x =
[[ 54  20 -55  18 -19  29 -19  14  13]
 [-56 -13 -27  61 -61 -31  36  17   0]
 [ -3   7 -55 -28  24  17   3  37   7]
 [ -2  26  11   4   4   6 -12  -1  -1]
 [-81   1 -23  30  23   4   6  -6  29]
 [-50 -12 -19  51 -53 -25  31  18  -1]
 [-46   8 -67  45 -38 -37  34   6  11]
 [  0  58  20 -19   9  49 -27 -14   7]
 [-59  25 -74 -40  45  23  57  43  27]]
Counting starts at 1.
The entry at row 2, column 1 -> -56
Give the entry directly above -40.
A: -19
Give the entry directly below -2.
A: -81
The entry in row 3 and column 1 is -3
The entry at row 1, column 3: -55
The entry directly below -3: -2
Give the entry just right of 14.
A: 13
Give the entry directly below 30.
A: 51
Give the entry just left of 49.
A: 9
The entry directly below the largest entry is -28
Give the bottom-right entry.
A: 27
The entry just left of the centre entry: 30
The entry at row 1, column 2: 20
Give the entry directly below -14.
A: 43
Give the top entry of the column that holds the largest entry.
A: 18
The bottom-left entry -> -59
Give the entry in row 1 and column 1.
A: 54
Give the centre entry.
A: 23
Give the entry directly below -31.
A: 17
Give the bottom entry of the column that holds the largest entry.
A: -40
Give the entry in row 2 and column 2.
A: -13
The entry just left of -6 -> 6
Give the entry directly above the centre entry.
A: 4
The entry in row 3 and column 3 -> -55
The entry just right of the smallest entry -> 1
The entry directly below the smallest entry is -50
The entry at row 3, column 2 -> 7
The entry just left of the largest entry -> -27
The entry directly above 34 -> 31

m = 9366  6094  2806  2684  8010  4170  9167  1861  4066  4534  5935  2295  7505  3429
The second entry from the left is 6094
The last entry -> 3429
The entry just right of 4170 -> 9167
Which number is the 3rd entry from the right?
Answer: 2295
The third largest entry is 8010
The first entry from the left: 9366

Questions about the array below. Indices start at 1.
1) Report the entry in row 1 and column 1.
2) Report the entry at row 3, column 1.
3) Report the bottom-right entry.
4) Report the entry directly below -10.
5) Report the entry directly below -19.
6) Report the entry in row 2 and column 3.
7) Report the entry directly above -10.
8) Report the bottom-left entry.
[[  1  -3   0 -24]
 [  0  -4 -19  60]
 [  2  -6 -13   2]
 [-14  16  25  25]
 [ -1 -13 -10 -18]
 [ -9   0  17 -20]
 [  8 -16 -35  -3]
 [-27  10  40  -4]
 [ -3  12  29 -16]
 [ 17 -24 -59   2]]
1) 1
2) 2
3) 2
4) 17
5) -13
6) -19
7) 25
8) 17

Read these off the array that follows.
1) Find the bottom-left entry.
2) Find the bottom-right entry.
3) Find the 1st entry on the main diagonal.
4) Find the last entry of the largest entry's row.
5) Find the 1st entry on the diagonal from the top-right corner.
6) Find the 3rd entry on the diagonal from the top-right corner.
7) Find the entry directly below -29.
8) Find the top entry of the column that holds the smallest entry.
[[ -3 -21 -23  -7  10  -2 -10 -25 -31   7  41  -4]
 [-18 -10 -27   4 -23 -25  -2 -33 -39 -18  47  -9]
 [-12  -9 -29   7  -7 -23  -7 -37 -35 -11  14 -22]
 [ -5 -11 -31  -8   6 -10 -16 -28 -30   1  34  -5]]
1) -5
2) -5
3) -3
4) -9
5) -4
6) -11
7) -31
8) -31

A = [  3   6 -29 -21  -4 -71 -14  -7  -2   4   9 -19  -1   9  -7]
Find the third entry from the left.
A: -29
The third entry from the right: -1
Find the fifth entry from the end.
A: 9
Find the entry just right of the smallest entry.
A: -14
The first entry from the right -> -7
Find the smallest entry.
A: -71
